Each named move below is a turn or a mirror, shown by a few rows before and after it. Which moves, in which order, take the first row of each later pair to the second? The first pair is answered.
move q_398:
[-3 19 10 17 -1 -9 -9 -3  3]  ->  [  7  13   6  16   6  -5 -17   5  -1]
[ 13   2   7 -11   8  22   4   6  -7]  ->  [-3 10 14 -9 -4 17 16 -5 -1]
[ 24  -3 -19  -6   1  18   9  10  -8]  ->  [ -2  12  -8  -6 -18   8  29  -9   2]
[  2 -14 -16   3   0 -14  -5  -6   2]  ->  [ -4 -11 -12   2  -4 -17   1  -9   5]
move q_23:
[  8   5  -5  10   5 -21   1  -2   9]  ->  [  2  -7 -10   3   8 -20  -4  -1   9]
[  7 -13 -13   0  -3   7  13   1  -7]  ->  [11 -3 -7  4 -6  6 16 -2 -6]
[ 16 -12 -18  -1   8   2  -2   7  -4]  ->  [ 26   4 -10   6   3   1   3   3  -3]
move q_630:
[ -7   2   6 -19 -17  11  29 -13   7]  ->  [ 18  11   0  -5 -18   4  27 -13   5]
[ 18  11 -16   2 -17  -1  37 -13   7]  ->  [-11  -5 -20  -8 -17 -10  35 -16   9]
[ 15   3   9 -13   6  27   6  13  -3]  ->  [ 30  -7 -21   6   3 -10   0   3  -1]
[  8 -27 -15   0   5 -18 -12   0  -6]  ->  [-12 -23  11 -20   8  11  -7   9  -7]
move q_889:
[-21 -11  16  -5   0  18   4   3  -6]  ->  [-24 -23   1  -6  -2   7   8  -2  -4]
[ 17 -19 -30   9   5 -13  -6  -1  -2]  ->  [ 24  12  12  10  13  15 -14  15  -9]
[ 13 -12 -31 -10 -16  -6  12 -13   9]  ->  [21 22 15 -9 -6 27  3  5  2]
move q_710:
[  0  -1   0   8   1 -10  -2  -2   1]  ->  [ -1  -5  -3   6   0 -10   0  -2   2]
[  6   2   6   1   5  -2 -11  -5  -6]  ->  [  7   3   3   3   4  -7 -10  -8  -4]
[  0  -5 -27 -10  -2  15  22   1   8]  ->  [ -3  -5 -17 -16   5  25  16   8   5]
[  2 -11  -3  -7   8  16   0   9  -6]  ->  [ 3 -4  6 -3  8 15 -5 11 -8]
Pairs:
Each pair is two moves apart.
[-20   0   8 -10   2 -10  -4  -4   0]  ->  [  6   2   6  -8  13   5 -15  10  -8]
q_398 q_630
[-19  21  23 -20  -2  27  -6  -1 -10]  ->  [ 36  30  -1   7  -1   8 -11  -2 -13]
q_23 q_630
[-19  -4  13 -18 -12  16  22  -5   4]  ->  [  4 -10  11 -16  10  29  -5  16  -7]
q_710 q_398
[-9 -3 19 -7  6 14 -7  1 -5]  ->  [-10 -19  -8  -4  -2  -8   3 -13   0]
q_23 q_889
[ 8 37 35  8 -6  9 -8  1  4]  ->  [-11  16   4  17 -18 -37  -8 -20  13]
q_710 q_630
[12  0  0 -7 -7 19 15  0  5]  ->  [ 19  -9 -14  -3  -4   9  10   0   3]
q_23 q_630
[ 18  -8 -16  -2  -9   0  17  -5  -1]  ->  [20 -4 -9 -6 -9 10 18 -1 -2]
q_710 q_23
[ -3 -18  -9  -6   7  -2 -17  11  -8]  ->  [-26   5  14  -4 -10  -5   0  -4   0]
q_889 q_398
[ -1 -12 -13   6  13  -4 -24  12  -7]  ->  [-18  -3 -10  11   2 -22 -19   0   0]
q_23 q_630
[ 21   0  14   7   1  18 -10   7 -11]  ->  [ 13  -8  12   6   6  13 -19  10 -13]
q_23 q_710
[  4  21   0  21 -10 -14  13 -19   7]  ->  [ 30  -8 -24  12   9   0   1   0  -1]
q_710 q_398
[ -9  13  17   6 -11  -6  11 -10   7]  ->  [-23  -2  20  -8   0   8  -1   2   0]
q_23 q_889
[ 28  -8 -14   6   8   0  -3   6  -8]  ->  [-13   7   6   0 -13  -5  22 -15   6]
q_398 q_630
[ 14  -3 -12  -6  -8  -4   3   0  -5]  ->  [  3  -1  -7  -9 -14  -3  11  -6  -1]
q_710 q_398
[ 1 15 14 24 -4 -5  3 -9 12]  ->  [-18  10  20  13  -4   0   3  -8  12]
q_630 q_630
[-28   6   1  -4 -11  -7  14 -16  12]  ->  [ -8   5 -12  -3 -14  -7  25 -20  13]
q_630 q_889
[-1 17 18  5  4  3 -1  8 -1]  ->  [12  7  7  4 12  8 -7 16 -5]
q_23 q_630
[-10 -18  -7   0   5 -11 -11  10  -6]  ->  [  0  10  18   6   7   1 -11  15  -7]
q_889 q_23
[  8 -10 -12   8 -13 -17  10  -5   9]  ->  [21  8 16  7 -2 11 -3 12  0]
q_398 q_889
[14 20 10  1  4 19 15  7  0]  ->  [  4 -14 -22  -9   1   6  21   0   2]
q_889 q_710
[  5  -4  -5   3  12 -13 -11   3  -8]  ->  [  8   3  -2   7  11 -12 -11   3  -7]
q_889 q_710
[ 14  15 -18  24 -11 -20  23 -24   3]  ->  [ 24 -19 -38  12  13 -10  -1  -2  -7]
q_398 q_23
[ 33  -5 -29   9   5  -1  12  -1  -3]  ->  [ 34  -5 -26   3   6   7  15   1  -3]
q_710 q_23
[ -8 -28  15 -16   3  26   4  23 -11]  ->  [  1   5  38   9   5  11 -15  24 -13]
q_710 q_710
[ -5  12   8  14   4  -4 -14   0   4]  ->  [  4   6  -3  16   6  -8 -16   0   3]
q_710 q_398
[ 14  -9 -17   6   1 -10 -12 -11  -4]  ->  [ -5  -7 -11   1 -11 -13   3 -23   4]
q_710 q_398
[ 22  14  10  -1 -22  12  11  -9  -4]  ->  [ 12 -14 -19   1 -19 -20  -4 -15  -3]
q_398 q_630
[  9   7 -12 -21  -8  31   0  -2  -2]  ->  [ 24   7 -29  -1  -7   1 -10  -8  -2]
q_710 q_630
[  2  -7   7 -14  -2  23   9  19  -5]  ->  [-12 -13  -6 -14 -14   6  21   3   4]
q_398 q_889
[  6  -1 -16 -10  -2 -15  -7   7  -4]  ->  [-11   9   4 -18  -8   0   5   5   0]
q_398 q_630
[ 57   0 -21  -1  11  17   4   7 -10]  ->  [ 39  27 -14  22 -12 -20  18 -21   3]
q_630 q_23
[-12  -2  -1   0 -11 -11   9 -14   9]  ->  [ 14   0   9  -1   9  12 -12  11  -3]
q_889 q_398
[12  9  2  8 -7  2 11 -7  3]  ->  [-12   0   7  -5  -8   6  12  -6   5]
q_630 q_630
[  2 -11   1  -7   9  12  -3   7  -3]  ->  [  9 -11  -3  -5   8  11  -1   6  -4]
q_889 q_630
[  1 -24 -25  -2  12  -4 -16   5 -12]  ->  [-22  22  28   0  -3  10   0  -3  -5]
q_398 q_889
[10  2 -3 -2 -2  6 13 -4  1]  ->  [ 6 10  9 -1  2  8  7  0  1]
q_630 q_889
[  0  20  12  24  -3 -18 -15   0  -8]  ->  [-27  -7   1   9   0 -22 -17   0  -7]
q_23 q_398
[ 15 -12  -7  -1   5   9 -19   0   1]  ->  [ -2  11  13   0 -14   8   3 -15  11]
q_398 q_630
[-16  18  19  -6  -8  10  14  -8   2]  ->  [ 18  11  11   2  13  14 -15  14 -11]
q_398 q_710
[ 11 -22 -21  -6   3   9   1   6  -1]  ->  [ -5 -15 -22   3  -9 -13   6  -9   7]
q_23 q_630
[-20  -4  -8   4  -8 -24   5 -15   5]  ->  [  6  24  12  19  -3 -14  -6  -5   0]
q_889 q_630
[  5  24  19  17  14 -11  -1  -3 -12]  ->  [ -4  -8 -20   7   8 -27  12 -15  -6]
q_889 q_710
[ 31   9  -7  -6 -12  22  35  -7   2]  ->  [ 16  -7 -31   1 -18 -13  30 -21   6]
q_630 q_23
[ -5  10  -1   1  -2 -10  -3  -5  -3]  ->  [-7 10  5 -1  1 -3 -7  0 -5]
q_23 q_889
[ 18  -9 -15 -15  -2   0  -7   3  -3]  ->  [ -4  14   9 -15 -18   1   9  -9   4]
q_889 q_398
[  5 -17 -22  -3   1 -11  13   5  -8]  ->  [ 2 14 20 -1  2 12 13 11 -9]
q_398 q_889
[-4 20 27 -4 -1 25  8 16 -5]  ->  [12 23 23  8  5 18 -4 20 -9]
q_710 q_398
[ -5 -30  -8 -16   8  12 -27  12 -11]  ->  [ 17 -10   3  -2  12  14 -36  18 -15]
q_710 q_630
[ -8  -5 -17   5 -13 -15   8 -12   4]  ->  [-15 -18 -13 -12  -5   8   7  -3  -1]
q_710 q_710
[ -4  -5  -1 -27  -2  24  24   9  -8]  ->  [ 12   4   2 -21  -2  26  22  13  -9]
q_23 q_398
[-10  -5  17   8  14  -1 -33  13 -10]  ->  [  3  16  16  25   2 -17 -21   0  -5]
q_23 q_710
[-37 -21  -4 -30  -9  10   1   4   1]  ->  [ 13  30  -1  15 -27 -20  16 -16   8]
q_23 q_630
[-26 -22  -9 -14   5   4 -11   5  -5]  ->  [  0   8 -15  11 -16 -20  13 -18   4]
q_23 q_889
[14 13  3 10  1  0 -1  0 -3]  ->  [15  4 -9  8 -4 -5  9 -6  0]
q_710 q_710
[-16 -26  -7  -8  -7 -21  13 -16   6]  ->  [  1 -37  -8 -14  14   0  -8   6  -4]
q_398 q_710
